128 stands for zero in the data rows.
Here are some numbered points:
[122 133 143  94 104 138 101  94 126 150  71 139 158 182 150 138] 0
[154 119 150  93 113 153  94 176 117  89 147  93 103 124 155 148] 1
[137 123 149 137 113 115 110 155  82 149 146 126 137 146 116 148] 2
[106 107 108 137  96 140 109 115 148 111 154 143 151 106 174 114] 3
[107 119 128 120 150  90 160 177  76  64 199 152  81 128 150 190] 4
[125 118 119 151  92 109  88  96 188 141 130 146 147 105 118 157] 5
[114 160 132 134 120 138 131 136 136 102 138 115  88 112 104 128] 6
[144 144 145 122  94 153 128 147 123 122 107 110 151 110 132 140] 7
[109 142 114 138 132 112 170 127 130 186 108 117 142 149 162  99] 8
[128  95 135  89 110 186 117 190 124  92 130 146  92 159 121  85] 9
[117 119 125 133 132  98 171 124 120 177 125 121 147 148 150 113] 10
[ 99 142 132 120 178 120 157 104 152 100 136 172  96 113  90 129] 11
[148 108 152 130 148  97 129 120 128 172  93 105 169 178 110 146] 12
[ 96 150  94 145 130  89 140 128 108  80 133 166 118  97 110 105] 13
[114 114 122 131 110  92 134 118 108 166 112 147 176 129 138  92] 14
[131 136 145 137 102 145 111  82 108 147 133 101 102  88 122 127] 15
[131 129 150 121 144 104 156 115 146 191  92  91 148 163 131 124] 16
[147 126  95 101 110 157 149 160 140 150 110 132 100 146 117  99] 17
[141 155 131 154 109 118 133 125 113 152 103 124 123 128  95 130] 18
[137 104 157  96 155 162 174 154 152  86 155  79 110 145 179 112] 19
[109  99 170 128 161 130 137 145 144 174 142  96 138 180 140 110] 20
[170 134 100 110 132 159 145 112 134 138  94 111 125 133 116 124] 21
[150 117 143  98  96 174 123 182 142 138 135 122 123 133 138 151] 22
[108 121 154 117 140 151 105 170 130 102 141 123 122 126 166 105] 23
[124 109 112 142 121 110 111  76 138  93 119 165 146 120 144  89] 24
[106 178  79 160 133  75 137  72 110 116  64 152 127  85  99  72] 25
[ 99 108 137 149 117 121  93 157 103 122 141 131 124 127 126  96] 26
[111 172 113 130 164  97 165 127 136 120 128 159  87 132 115  92] 27
[ 93 106 135 156 117 113  92 160 100 132 148 130 120 127 127  92] 28
[145 118 118 112 125 147 145 232 101 147 130 173 112 138 124 151] 29
New points follow, each followed by the numbers of its three nearest points above by angle, seen from the average point of the numbered points, nearest first.
[156 148 137 144  93 109 126 123 105 135 115 119 138 132 123 147] 18 2 7
[ 89 154 153 147 107 164 123 125 121 100 159  96 110  94  98 158] 6 15 7
[173 116  90 115 143 183 133 120 138 144 109 120 109 152 106 114] 21 17 9
[131  96 125 135  97 106 108  99 162 146 125 143 146 103  87 163] 5 15 18
[108  96 152 137 123 111 122 130 154 111 218 116 124 107 166 114] 3 23 19
[129 124 100 140  93  97 117  73 151 132  94 131 166 109 102 155] 5 25 24
[122 142 145 152 145 141 119 112 103 117 137 122 142  90 105 159] 15 6 18
[110 121 135 119 153  94 162 169  90  90 187 142  91 137 149 181] 4 29 1
[113 128 103 142  82 103 101  75 153 137 106 147 155  85 108 164] 5 24 25
[142 125  95 123 114 171 128 146 134 152  90 129 103 142  93  89] 17 21 9
[138 117 121 135 152 180 129 113 145 100 144  77 100 159 161 153] 19 1 21
[119 132 119 145 113  98 126 126 110 153 124 126 144 128 134 114] 14 10 8
[148 149 134 150  96 109 120 127 112 155 107 131 137 125 113 139] 18 2 7
[112 100 136 145 110 120  87 109 164 118 164 145 127  97 113 176] 5 3 15
[140 125 108 107 120 151 144 156 138 154 114 121 108 153 121 103] 17 21 9
[157 125 151  82 117 160 117 173 118  93 143 106 108 119 143 149] 1 22 19
[140 126 145 131 118  97  99 139  94 144 141 132 153 139 118 166] 2 12 18
[127 124 165 117 148 136  85 149 113 139 136 108 162 175 137 107] 20 12 23
[ 97  97 119 132 119 161 104 120 162  93 143 132 166 100 128 134] 3 5 24
[109 125 166 132 119 151 134 147 133 149 155 123 128 175 152 131] 20 22 19
[148  84 122 115 108  99 124  92 125 100 116 146 156 119 131  87] 24 14 3
[ 92 189  99 145 159  83 161 134 156 117 110 165  94 109 109 104] 27 13 11
[151 154 124 134 108  84 134 128  90 124 102 141 136 113 106 141] 18 25 13
[ 89 102 172 104 155 165 109 226 128  91 166 114  95 133 177 111] 23 1 9
[136 128 129 131 148 165 148  94 144  85 134  82 106 156 171 157] 19 1 21
[110 100 118 103 147 121 104  84  95  70 171 102 144 128  95 157] 4 11 24
[ 98 143  96 141 136  92 133 126 111  90 134 147 124 110 114 117] 13 25 27
[109 194  85 135 166  77 148 136 150  85 133 166  91 135 144  89] 27 13 11
[137 114 150 127 135 157 153 101 125  87 120  71 102 164 166 154] 19 1 21
[170 139  90 140 112 158 123  99 137 159  96 115 125 162  98 125] 21 18 17
[ 76 120 104 113 142 114 100  93 116 105 160  82 163 138 116 138] 3 24 5
[112 122 101 147  93 116  98  85 170 132 118 151 151  95 119 150] 5 3 24
[109 141 100 142 129  99 139 112 108 101 132 169 120 112 127 108] 13 25 24
[111 144 124 117 186 108 147 104 141 108 127 180 100 101  79 114] 11 27 13
[165 112 117 154 122 134 107 157 154 171 139 101 107 192 140 116] 20 17 12
[116 127 103 144 101 113 113  89 164 145 112 146 152 105 123 141] 5 24 3
[119 131 127 152  97 113 148 108 121 150 161 121  98 114 147 117] 15 10 3
[138 130 104 107 108 154 145 152 133 143 122 127 103 137 119 112] 17 21 9
[108 140 150 144 117 138 130  85 117 155 137 110 134  81 111 105] 15 25 18
[151 116 155  87 112 163  94 190 110  81 156  82  94 130 164 156] 1 22 23
[141 121 116 133 164 170 125  97 139 105 152  93 117 153 151 163] 19 21 1
[149 153 134 150 112 105 129 126  99 161 109 132 127 125 108 139] 18 2 12
[105 119 161 113 147 161  97 182 126  98 133 124 121 128 165 104] 23 1 9
[ 93 103 185 139 111 184 154 123 142 106 180  97  90 168 185 171] 19 1 23
[143  84 126 117 121 115  91  93  99 105 119 147 130 105  99  86] 24 25 26
[163 166 125 123  92 135 137 111 116 148  90 121 165 100 145 127] 7 21 18
[130  98 107 129 100 114 123  74 157  97 110 156 165 122 130  97] 24 3 5
[149 119 148  89  93 192 125 202 139 136 144 118 117 138 144 160] 22 1 29
[106 103 110 137  96 142 109 115 142 107 157 140 149 108 179 112] 3 24 5
[133 130 158 116 152 107 163 113 156 197  86  82 146 169 128 126] 16 12 10
[161 115 141 117 141 131  97 125 122 111 114 146 131  95 112 107] 24 15 21
[100 101 108 141 124 164  97 111 159  87 136 131 156 104 133 139] 3 5 24
[124 121 126 142 155 168 129 113 140  98 155  88  95 152 160 149] 19 1 23
[110 128 162 119 129 138 142 142 138 150 158 142 136 172 162 125] 20 19 10
[104 123 152 109 152 178  88 193 132 123  98 107 118 120 158  74] 23 9 1
[ 99 101 118 132  94 146 107 134 162 131 186 151 141 119 186 111] 3 23 5
[124 142 146 140  92 149 115  73 106 155 135  91  98  87 124 131] 15 18 6
[124 134  84 146  81  96 114  56 161 127  81 136 170  93  98 153] 5 25 24
